Here are some points, one per row:
(-0.69, 0.04, 0.56, -0.14, -0.58, 1.45, 0.75, -1.85, -0.25, -0.28, 0.13, 0.24, 1.18, 0.99, 0.20, 0.87, -0.03,
 1.17, 0.83, 0.68, -0.30, 0.13, 0.51, -0.14)
(-0.74, -0.08, -0.12, 0.06, 1.21, 2.01, -0.19, -0.94, -1.08, 2.06, 0.49, -0.37, 0.64, 0.28, 1.84, 1.54, -1.65,
 1.73, -1.69, -0.68, -0.65, 0.76, -0.35, 0.01)
(-1.04, -1.00, 0.94, -0.67, 1.32, -1.35, 1.35, -1.03, 0.01, -0.53, 0.12, -0.21, -0.97, -0.03, -1.00, 0.78, -1.00,
 0.50, -1.27, 0.48, 0.59, -1.53, -0.20, -1.27)
(0.13, -0.77, 0.72, -1.53, -0.20, -1.09, -0.16, 0.10, -0.04, 1.57, 0.81, -0.15, -0.62, 0.26, 1.76, -0.12, 0.14,
 -1.20, 0.66, -0.69, 0.06, 0.84, 0.53, -0.89)
(-0.57, 2.08, 0.92, -0.17, 0.40, 0.05, 0.91, 1.07, 1.49, 0.71, 0.96, 2.00, -0.15, -0.94, 1.14, 0.10, -0.08,
 -1.27, -1.24, 0.79, -0.84, 1.06, 1.79, -0.66)
(1.03, 1.13, -0.53, -1.01, 1.85, -0.21, -0.01, -0.95, 0.10, -0.34, -1.66, -1.16, 0.54, 0.39, -0.92, -0.65, -0.59,
 0.56, 0.39, 2.24, 0.32, 0.56, 0.25, -2.33)
(1.72, -0.44, 0.25, -0.11, -0.08, 0.23, 0.73, 0.14, -0.58, -1.86, 1.61, 1.66, -0.96, -0.08, 0.73, -0.74, 1.28,
 1.81, 0.22, -0.29, -0.32, 1.20, -0.96, 0.16)
(-0.38, -0.61, -1.52, 0.49, -0.53, 0.06, 2.15, -0.53, 0.94, 0.00, -0.36, -1.01, -0.21, 0.33, 0.30, -0.63, 0.92,
 -0.18, 0.21, -0.39, -1.48, 1.59, -0.61, -1.16)
(-1.56, 0.78, -0.09, -0.71, -1.90, -1.03, 0.89, 1.16, -0.95, 1.05, 0.44, -0.72, 0.62, 0.17, 0.41, 1.08, -0.32,
 -0.60, 0.08, 2.24, -0.50, 1.15, -0.68, 0.98)
(-0.73, -0.48, 1.05, 0.16, 0.82, 0.95, -0.85, 0.35, 0.40, -0.82, -0.04, -1.81, 1.10, 0.80, -1.56, 0.11, -0.07,
 0.42, -0.16, -1.84, 2.37, -0.62, 1.15, 1.20)
(1.11, -0.16, 1.21, -1.73, -1.20, -0.54, -0.27, 1.07, -1.40, -0.31, 0.01, -0.84, -0.57, 1.16, -0.30, 1.24, -0.86,
 0.20, 2.25, -1.42, -1.14, -1.77, -0.11, -0.85)
(-0.83, -1.04, -0.02, -0.56, 1.78, 0.53, -0.89, 2.18, 0.39, -1.34, 0.77, -1.12, -1.54, 0.74, 2.14, 0.13, 1.00,
 0.85, -1.28, 0.52, -1.08, -1.68, -0.97, -0.47)
(-0.06, 2.65, -0.56, -0.02, 0.75, -0.99, 1.77, 0.62, -0.66, 0.02, -1.16, -0.68, -0.10, -0.92, -0.22, 1.28, 0.25,
 0.87, -0.16, -1.75, 1.00, 0.31, 0.33, 0.06)
(-0.23, -0.43, -1.13, -0.17, -0.03, -0.82, -0.02, -1.21, 1.10, 0.36, -1.00, 1.35, -0.56, 0.02, 1.29, -0.38, -1.36,
 -0.35, 0.92, -0.86, 1.30, -2.73, -0.86, -0.25)
(-1.82, 1.41, -1.37, -1.29, 0.49, 0.89, -2.36, 0.82, -0.95, 0.61, 0.39, 0.85, 0.24, 0.16, -0.87, -0.07, 1.37,
 -0.35, 1.87, 0.25, 0.48, 0.27, -1.74, -0.44)
(-0.58, -0.35, -0.99, -1.39, -0.48, -1.46, -1.93, -0.44, -0.26, -0.26, -0.64, -0.76, -2.91, 0.09, -0.24, -0.67, -0.66,
 0.23, -1.61, 0.38, 1.74, 1.70, 0.72, 1.07)
(-0.97, 0.27, -1.08, 0.52, -1.17, 0.60, 0.47, 1.55, -0.80, -1.75, 0.94, -0.36, 0.82, -0.30, 0.51, -1.04, -0.72,
 0.92, -0.18, 0.98, 0.87, 1.17, 0.47, 1.30)
(-0.35, -2.23, -1.15, -0.11, -0.28, -1.20, 0.01, -0.20, -1.09, -0.44, -0.43, -0.75, 1.06, -2.09, 0.24, 0.76, 1.07,
 -0.89, 0.42, -0.47, 0.48, -0.75, 2.39, -0.42)
(-0.50, -1.50, 1.45, -0.28, 1.47, -1.77, 0.06, 1.62, 1.23, 0.33, 0.22, 0.01, 0.56, -0.51, -1.41, 0.51, -0.42,
 -0.35, 0.42, -0.33, 0.49, -0.45, -0.17, 0.46)
(0.74, 0.33, 0.04, 1.55, 0.07, 0.18, -0.06, 0.62, -0.17, 0.94, 1.89, -0.59, 0.70, -1.99, 0.83, -2.21, -0.33,
 0.35, 0.39, -0.62, 1.01, 0.34, 0.28, -1.02)
(-0.46, 0.00, -1.11, 1.14, -0.02, -2.08, -1.51, -0.38, -1.39, 0.19, -0.62, 1.38, 0.82, 0.00, -0.40, -0.47, 0.42,
 1.57, -2.18, -0.94, -2.86, -0.32, 0.15, 0.94)
(1.31, 0.02, 1.67, 1.63, 1.11, -1.15, -0.15, -0.83, -2.01, -0.55, -0.62, -0.62, -0.08, 0.89, -0.19, -1.36, 0.09,
 -0.82, 0.32, 0.63, 0.38, 0.09, -0.20, -0.58)
(0.91, -0.27, -1.81, 0.56, 1.35, 1.43, 1.83, -0.04, -0.62, 2.33, 0.43, -1.08, -2.25, 0.06, -1.56, -0.29, -0.24,
 -0.87, -0.42, 0.89, -0.45, -1.09, 0.57, 1.37)
(1.01, 1.44, 0.54, -0.43, -0.68, -0.86, 0.69, -1.06, 0.32, -0.25, 1.81, 1.25, 0.56, 0.75, -1.72, 1.29, 1.06,
 -0.44, -1.23, 0.92, 0.07, -1.30, 0.34, 0.28)
(-1.76, -1.25, 1.43, 1.66, 0.37, 0.51, -0.65, -0.34, 0.05, -0.34, 0.27, -0.20, 0.44, -0.58, -0.89, -0.13, 0.74,
 -0.24, 1.28, 1.22, -1.93, -0.04, -0.14, 0.87)
(0.10, -1.21, 0.39, 0.39, -1.91, 0.63, -0.58, -0.09, 0.05, 0.68, 0.04, 0.55, -1.07, 1.68, -0.86, -0.48, -0.84,
 0.58, 1.46, 0.15, -0.32, 0.20, 1.09, 0.17)
(-0.76, 0.68, 1.37, 0.96, -1.18, 1.09, 0.77, 0.94, -1.17, 0.06, -2.24, 1.04, -0.01, 0.60, 0.79, -1.26, 1.21,
 -1.26, -1.80, -0.45, 0.45, -1.35, 0.09, -0.20)
(2.22, 0.18, -0.94, 0.27, -0.89, 0.10, -1.31, 1.98, 1.38, -0.24, -0.62, -0.98, 1.28, -0.04, -1.44, 0.67, -1.80,
 -0.51, -0.79, -0.52, -1.29, 0.03, 0.09, -1.23)
(-0.44, -0.78, 0.17, -0.09, 0.57, -0.50, 1.02, 0.98, 1.39, 0.71, -1.60, 2.25, -0.60, -0.34, -1.16, -0.42, -1.05,
 2.16, 1.84, -0.38, 0.68, -0.16, 0.48, 0.54)
(-0.20, -0.83, -1.50, 1.83, -0.26, 0.20, 0.11, 0.47, 0.39, -0.18, 0.59, 0.42, -0.39, 1.90, -0.43, 1.56, 1.40,
 -0.89, -0.04, -1.10, 1.49, 1.70, 0.17, -2.32)
(-0.10, 0.53, -0.51, -1.72, 0.98, -0.08, -0.07, -1.39, -1.01, -0.94, 0.21, 0.32, 0.55, -0.06, -0.99, -0.62, -0.73,
 -2.90, 1.25, -1.23, -1.10, 1.16, -0.13, 1.14)
(0.32, 0.61, -0.14, -2.06, -0.34, 1.35, -0.44, -0.24, 0.55, 0.50, -0.03, -0.40, 0.62, -0.02, 0.83, -1.48, 2.12,
 1.29, -0.51, 0.86, -0.84, -0.38, 1.37, -0.67)
(1.09, 0.26, 1.57, 0.24, -0.74, -1.15, -0.08, -0.84, 0.14, 2.09, 0.02, -1.25, 0.73, -1.54, 0.12, 0.79, 0.10,
 0.60, -0.28, 0.04, 1.14, 0.87, -2.57, -0.21)
(1.24, -0.19, -0.46, 0.58, 1.19, -0.63, 0.40, 0.07, 0.34, -0.98, -1.39, 0.57, 0.82, 0.42, 2.42, 0.88, -1.35,
 -1.26, 1.37, 1.19, 0.16, 0.33, -0.30, 2.34)
(-0.21, 0.69, -1.38, 1.14, -1.50, 0.75, -0.57, -0.39, -0.39, -0.33, 1.67, 0.61, -0.34, -1.13, 0.12, 0.23, -1.15,
 0.20, -0.38, 1.22, 1.12, -2.13, -0.17, -1.05)
(0.56, 0.45, 0.22, 1.36, 0.74, 0.00, -0.63, -0.41, 1.13, 0.49, 1.35, 1.21, 1.37, 2.15, 0.53, -1.07, 0.48,
 0.02, -0.38, 0.09, 0.11, 0.25, -0.16, 1.15)
(0.97, -1.38, 0.76, -0.60, -0.77, 2.17, -0.67, 0.44, -0.25, -0.60, -1.67, 2.43, 0.36, -1.63, -0.53, 0.94, 0.47,
 -0.83, -1.04, 0.25, 0.48, 0.95, -1.30, -0.03)
(0.92, -1.14, -0.57, -1.47, -0.69, 0.28, 0.57, -0.64, 1.43, 0.36, -0.12, -0.84, 1.17, 0.22, -0.07, -0.84, 1.29,
 -0.44, -0.39, -0.48, 0.31, -0.87, -1.08, 1.71)
(1.10, 1.44, 0.81, 1.46, -0.29, 0.67, -1.56, -1.62, 1.45, -0.54, -1.46, -1.33, -2.24, -1.12, 0.75, 1.81, 1.44,
 -0.01, 1.27, 0.09, -0.92, 0.24, 1.21, 0.90)
(-1.52, 1.13, 0.88, 0.29, -0.77, 0.78, 0.48, -0.78, 0.82, -2.17, 0.48, -0.88, -0.58, -0.74, -0.19, -1.63, -1.62,
 -0.36, -0.38, -1.68, -1.10, 0.27, -1.29, -0.44)
There is one direction along which these points spread out most. How far along it is each point below, from 0 to 99? 50 is the average, and the first point above lies past it. One standard deviation of the points above along it is 16.
(-1.52, 1.13, 0.88, 0.29, -0.77, 0.78, 0.48, -0.78, 0.82, -2.17, 0.48, -0.88, -0.58, -0.74, -0.19, -1.63, -1.62,
 -0.36, -0.38, -1.68, -1.10, 0.27, -1.29, -0.44) : 58
(-0.44, -0.78, 0.17, -0.09, 0.57, -0.50, 1.02, 0.98, 1.39, 0.71, -1.60, 2.25, -0.60, -0.34, -1.16, -0.42, -1.05,
 2.16, 1.84, -0.38, 0.68, -0.16, 0.48, 0.54) : 27
(-0.58, -0.35, -0.99, -1.39, -0.48, -1.46, -1.93, -0.44, -0.26, -0.26, -0.64, -0.76, -2.91, 0.09, -0.24, -0.67, -0.66,
 0.23, -1.61, 0.38, 1.74, 1.70, 0.72, 1.07) : 41
(2.22, 0.18, -0.94, 0.27, -0.89, 0.10, -1.31, 1.98, 1.38, -0.24, -0.62, -0.98, 1.28, -0.04, -1.44, 0.67, -1.80,
 -0.51, -0.79, -0.52, -1.29, 0.03, 0.09, -1.23) : 41
(-1.82, 1.41, -1.37, -1.29, 0.49, 0.89, -2.36, 0.82, -0.95, 0.61, 0.39, 0.85, 0.24, 0.16, -0.87, -0.07, 1.37,
 -0.35, 1.87, 0.25, 0.48, 0.27, -1.74, -0.44) : 57
(-0.73, -0.48, 1.05, 0.16, 0.82, 0.95, -0.85, 0.35, 0.40, -0.82, -0.04, -1.81, 1.10, 0.80, -1.56, 0.11, -0.07,
 0.42, -0.16, -1.84, 2.37, -0.62, 1.15, 1.20) : 26
(0.74, 0.33, 0.04, 1.55, 0.07, 0.18, -0.06, 0.62, -0.17, 0.94, 1.89, -0.59, 0.70, -1.99, 0.83, -2.21, -0.33,
 0.35, 0.39, -0.62, 1.01, 0.34, 0.28, -1.02) : 64
(0.32, 0.61, -0.14, -2.06, -0.34, 1.35, -0.44, -0.24, 0.55, 0.50, -0.03, -0.40, 0.62, -0.02, 0.83, -1.48, 2.12,
 1.29, -0.51, 0.86, -0.84, -0.38, 1.37, -0.67) : 74
(0.56, 0.45, 0.22, 1.36, 0.74, 0.00, -0.63, -0.41, 1.13, 0.49, 1.35, 1.21, 1.37, 2.15, 0.53, -1.07, 0.48,
 0.02, -0.38, 0.09, 0.11, 0.25, -0.16, 1.15) : 69
(0.10, -1.21, 0.39, 0.39, -1.91, 0.63, -0.58, -0.09, 0.05, 0.68, 0.04, 0.55, -1.07, 1.68, -0.86, -0.48, -0.84,
 0.58, 1.46, 0.15, -0.32, 0.20, 1.09, 0.17) : 44
(-0.57, 2.08, 0.92, -0.17, 0.40, 0.05, 0.91, 1.07, 1.49, 0.71, 0.96, 2.00, -0.15, -0.94, 1.14, 0.10, -0.08,
 -1.27, -1.24, 0.79, -0.84, 1.06, 1.79, -0.66) : 79
(-0.35, -2.23, -1.15, -0.11, -0.28, -1.20, 0.01, -0.20, -1.09, -0.44, -0.43, -0.75, 1.06, -2.09, 0.24, 0.76, 1.07,
 -0.89, 0.42, -0.47, 0.48, -0.75, 2.39, -0.42) : 31
(-0.46, 0.00, -1.11, 1.14, -0.02, -2.08, -1.51, -0.38, -1.39, 0.19, -0.62, 1.38, 0.82, 0.00, -0.40, -0.47, 0.42,
 1.57, -2.18, -0.94, -2.86, -0.32, 0.15, 0.94) : 67
